Turns, then the turns between two rows, first turn first; the first pair answered:
kanip:
[ -3   2   3  11   1  27   2   0   6  -6  12   4  -8   7 -15  16 -10 -13
   4   4  -8 -13  -9  32   2  17   1 -12   8  -9] => [  6  26  17  21  -3  -4 -13  11  -7   3  -7 -10   2   5   4  11  -7  -8
  -1  19 -14  -1   4   9   0   2   0  26 -18   5]
[  8   9  10  37  25  18 -12   4 -15  28  -3 -24   0   7  -6  -4 -12 -13
  -9  30  -8 -14   2   1 -11  -7 -23 -10 -12  11] => [-13   2  -6  25  15  24  -4 -20 -31  28  -2 -16   6  25  18 -17 -21   1
  13  26   4  10 -14  -3  -3 -10 -14   1   6  -2]
[-31 -10  -9  17 -15   9   1  -7  -5   6  -3   5   5   0  16   5  -3  -3
  24  -4 -10  -7 -17  28 -13   7  18   6  -5 -19] => [-13  -2   9  25  -4   7  -5  17   6   1  -9   0   0 -13  -4  12   1 -16
  12  -3 -18 -27  -7  30 -15   7   7   0 -19  -9]
Pize:
[  8 -34 -19 -20  11  36  -2  -8  31 -54   4  41   2  -8 -23  -5  -5  18
 -23 -28  25  -5  -9  -5  15   8  -7  -5  21 -35] => [ 29 -20  -9  28  28  41 -32 -19 -12 -26  -7  12 -11   1 -24 -26 -32   5
  -9  35  -5  -8   5 -29  38 -11 -32  20  -4 -10]
[ 10  -9 -11  24 -18   0  -7  11 -18  -2  -6  13  -2   5   7   1 -17  -4
  54  -6 -57  -8   7  -3  23  12 -25  -2  35 -12] => [  0 -17 -15  10 -25   0   2  16   1 -11  -1  28   2  -4   6   9  -6  -1
  51 -29 -45  -6   0  10  11  18 -20 -12  37 -21]
[ 13  22 -25  28 -12  18  20   9   6  -2  15 -20  -3 -10 -16 -17   6  -4
   3  28  -7 -18 -12   9 -12   4   2 -14 -11   5] => [  8  17 -28  13 -14  17  28   9  19 -10  20 -10   0 -12 -17 -10  14  -1
  -3   9   3 -20 -16  14 -18   6   6 -23  -4  -2]
[ 18  19  17  14   3 -23 -14  13  -4  10 -12 -16   1 -14  -9   7  -8 -15
 -10  14 -17  -6  22  -9  -7 -11 -14  23 -33  23] => [  2  13   8 -19  -6 -27  12  23  28 -11  -6   9   9 -23  -8  22  13  -2
 -20 -35  10  -4   8   9 -25   2   3   2 -14   3]
Guboz:
[-24  -7  -7 -30   1  -3  13  -8  16  -6  29 -12   3  14  23  18  20   5
 -28 -23  13   9   0  -7   3  -2  18  18   0  -9] => [-25  -8  -8 -31  -1  -5  17  -7  18  -4  26  -6   4  13  26  21  19   3
 -28 -23  11  13   0  -9   3  -1  15  22   3 -10]
[-21 -11  -2  12  -1  -6   8   9  10  -8 -15   5   8 -12   0  11   8  -7
  12 -11 -15 -17 -12  32  -8  12  12  -1 -10 -21] => [ 12   8   3   5   1  -5  -2   4  25  -4  13  -9  18  -5 -20 -10   8  -6
 -13   3   5 -16  -9  19  -8   8  12 -22  -2 -24]
[-15   2  23  15  12   5 -23   8 -11  16  11 -14   7 -13  -6   8  -4 -11
  29   2   9 -17 -34  26 -19   1  16  14  -1  -1] => [ 13  13  28   2  15  -6 -28   7  -3  20  21 -26   9 -15 -20  -5  -2  -3
   0  10  28 -15 -23   5 -18  -6   9   8   4  12]
velo:
[-13   1   6 -17   1 -27  12  20   6  -8 -30  17  -5 -14  22  20  25  10
   6 -27  -2   3   8 -10  -8  -2  -5  21 -11  15] => [ -1   5  12  -6   7 -29   2  20  -5  -3 -34   7 -10 -15  16  12  21  10
  -2 -13 -10   2  16 -19  -2 -10 -11  24 -15  21]
[ 31  16   8 -28   0  -8   3  11  39 -28  14  12  -8 -10 -30   4   3  18
 -42  -3  12  12  15 -26   6 -11 -18 -27  29  18] => [ 29  18   7 -30  -3 -12   5   6  41 -31  16  14  -5  -9 -27   7   3  21
 -39  -9  15  12   9 -24  -2  -9 -17 -24  30  18]
[ -2  -6 -21  -5   0   0   8 -29 -25   9  -4   0  -2  15  21 -14   0  13
  14  16   5  25  -7 -22  21 -10   2   6  20   8] => [ -1  -8 -22  -4   1   7  12 -30 -25   8  -1   3  -5  15  19 -10  -4  10
  12  15   5  28  -9 -19  18  -7   0   1  22  13]
Now pairs of rows:
(two turns a pair)
[ -6 -11  10  -5  -6   9   3  -3  30 -15  13   8  11  -9 -24  13   1 -25
 -11   0   1 -27  -6  30 -25  10   7 -32   3 -20] => [-31 -12  -9 -14 -27   2  10 -30   2  -5  10  12  21  10  19  -1  -6 -10
   8   3  11  11 -22  14 -17   1  24  -6  17 -33] : kanip kanip
[ 39  39  23  -3  -4 -43  -4  20   8  11  -6 -20   5 -15 -14  -8  17  11
 -39  -4  12  13  35 -38 -10  -2  -2  15 -26  11] => [ 37  37  20 -16  -8 -44   3  23  16   4  -3 -14   8 -16 -14  -7  22  17
 -40 -18  23  17  35 -33 -13   2   2   9 -19   4] : Pize Pize
[  0  22 -12 -26 -12  -5   9 -11  -4   3 -24  12   7   4  18 -27   6  42
  -9  -6  33  28  -3 -15  -6   5 -11  16  -3   4] => [  1   2  -9 -29   4  11  18   6  21 -14 -29  28 -14 -17 -13  -5  17  29
 -13 -24  22  -1   9   7  -7  18 -21 -12  -1  11] : kanip Guboz
[  6   1  15  17  -1   2   4   5   1 -22 -23   2  16 -31  23  47  -3 -11
  24  -1 -28 -14  -2  25  -1  33   7  -6 -24  14] => [ 47  22  26   1   2 -14 -11   3  14 -16  -8 -12  25 -31  -5  24   0   0
 -21  15  -2  -9  15  -2   0  19   0 -23 -19  25] : Guboz Guboz
[  1  -4 -10 -26   7   4   3   1   6  -9   8  -3  -5   5  -3   5  30  21
  -4 -14  20  10   2 -11  18   3 -25  -2  21   7] => [ 14   9  12   4  14  -7 -15  19   0   4  -4 -19  -7  -2  -9  10  24   4
  -2  10  -2  -5  12 -12  11  -1 -31  18  -7  18] : kanip Pize
[-33  31   5 -11 -22  -8 -17   8  28  -2   6  -2  18  27  21  24  -5  23
  -2 -25  10  27 -26  40 -22  24  31   6 -10 -40] => [-17  47  22  -2 -21 -25 -29  20  25   5  -5 -13  20  19  20  27  -3  16
  -4 -17   4  24 -13  27 -24  19  24  22 -31 -29] : kanip kanip
[ 22  24  19  19  -1 -16 -22  10 -12  29  -7 -43  13   7  -6 -15  -7  13
   5  35   0   2  -9 -19 -10  -5  20  35 -37 -19] => [  4   8   8  29  -2  -1 -19   7 -13  24  -8 -38  15  10   3 -12 -13   4
  28  34 -12   0 -26   5 -17   0  25  35 -35 -30] : Guboz Guboz
[ 20   4   4   5   3   5  -3  -5  -3   5  -2  -2   0   5 -24   5  -2  -2
  -9  14  -9 -14  -4  11  -4   1 -16 -21 -23 -17] => [ -1  10   2  -4 -15 -16   1  -8  -4   2 -12   2  13   5  -2  13   2   7
   1   1  -3   2 -13  14 -14   2  -2  -2 -29 -33] : kanip Pize
[-28 -17 -12  -3  25  41  -4  -6 -16 -14  -8  12 -16  18  -7  10 -21   2
  27   0  -9  -3 -17  31  10  -9 -12  -5  12   2] => [-17  -5   5 -23  23  13   2  24  15 -31 -15  23 -10   0 -20  24   4   5
   0 -32   2 -13  -1  34  -8  -2 -13  -9  -3   5] : kanip Pize
[-32 -41 -29  -9  -8  25  20 -26 -35   1 -10  20 -25  28  34 -15  -8  10
  36  -9  -4  28  -3  -2  28 -17   8  13  21  18] => [ 47  -5  13  10  17  23 -14  16  17   5  25 -17 -21   7 -47 -16  -8 -14
 -33  20  -8 -35  24   3  14 -14 -11 -32  -6  30] : Guboz kanip
[ -3   3  12 -48   9 -38  25  17 -15   1 -27  -5   4 -36  -3  15  12  10
  -7 -21   5 -28  35 -16  -6   9 -25 -16  -8  30] => [  0   6   0 -38   0   9  14  -7   8   8  33 -20  28 -16 -21  -3  -9  -9
  -8   0  15 -46  -5  24 -19  21  -1 -55  19  -8] : Guboz Guboz
[-10 -25 -12 -18 -14  20  12   5  -5  -2 -19 -15  -2  21   0   8   2 -11
   6   5   2   9 -17  15   8  14 -22  -9  21 -14] => [ 23  -4   6 -20 -11  -4  -3  15  -2   6 -19 -31   8  15 -13  -6   7  -4
 -22  15  13   9   1 -10   8   5 -27  -4   7   2] : Guboz kanip
[-32  -3 -21   6 -15   1  20 -20 -43  -2   2   3  -1  31  21 -10  -4   6
  39 -12   0  27 -24  -3  13 -15  -6  15  13  -2] => [-43  -2 -16   1 -22  -3  25 -12 -30  -6   2  13   1  25  20   1   3   4
  43 -31  -6  20 -28  13   2 -12   1  15  11 -12] : Pize Pize
[ 34  17  18 -16  11 -16  -2 -10 -29   2  14 -27  12   6  10 -10  14  12
 -16  18  20  44 -17 -25   7   5   4  33  11  12] => [  2 -33   8  -9  26  37  28   0  -6 -21  18   4 -13  -5  -9  21  16 -17
  12 -17  -2   8 -33  37   4  31  -3  -7  34  -2] : Guboz kanip
[ 19   9   1 -19  -2   5  15  25  51 -17  -3   7  16 -15 -21  12 -15  -3
 -16 -26   7  -1   3  13 -10  20  -2 -18 -25 -10] => [ -6  -1 -20 -32 -11   9  26  -2  40 -20   4  15  25   1   6   2 -21   9
   1 -29  23  22 -12  10  -8  16   8 -14  -3 -25] : kanip kanip
[ -6  16  12  17  -8 -22  -1  16  12  -3  -8   0   7  -8  13   5   1  -6
   9 -12  -9  -6  -5  26 -14   3   2  17 -24 -15] => [ 16  26  15   7  -9 -27  -7  14  20  -4  -1  -4  12  -8   4  -5   3  -1
 -15  -3   5  -6   1  11 -15  -4  -1   9 -21  -8] : Guboz Guboz
[-14 -24 -11   3   7  33 -17  -6 -26  -3   5  18   0  12   7 -18   0 -18
  20  28  -4  -8 -11  -2 -12  -7   9  -5   7   3] => [ -1 -17   0  -7  14   5 -17   2 -29  -4 -15  23 -10   2  11 -20  10  -6
   9  22  -4  -2  14 -32  -6 -19  -4   8  -4  29] : Guboz Guboz
[  1  14   0  35  -9  17 -14 -10  -8  13  23 -20   8  20   4 -11 -22 -16
   9  35  -8  -7 -24  18   1  -3  -3   4  -2 -11] => [ -5  10   9  34  -2 -14  -4  10 -22   4 -25  -7  -9   4  20   7  -7  -4
  16  16 -20   5   6  -9   6 -10 -11  35 -24  17] : Guboz Guboz
[ -2 -23   2 -16  29  33  13  -2  29  -2  12   7 -19  15 -36   0 -17   8
   6   3   7 -34  -1  25  -6  10 -10 -32  -1 -21] => [ -9  10  25 -28   6 -31  16  22  35  -6 -19   7  -3  -2  -4  16   0  28
  -5 -24  14 -13  10   5 -29   8   4  20 -39 -20] : kanip Pize
[ -1  -7 -40  -1 -12  44  -6 -37 -15  -5  19   0  14  23  -6 -29 -13   8
  15   3  26  12 -30  17  16  -6  14 -20  40 -21] => [-16 -12 -28  -5   2   0   9 -12 -38 -15 -47  23 -19  -2  22  -3   7  23
  29 -24   4  32   9 -21  24 -17  -5  24  10  20] : Guboz Guboz
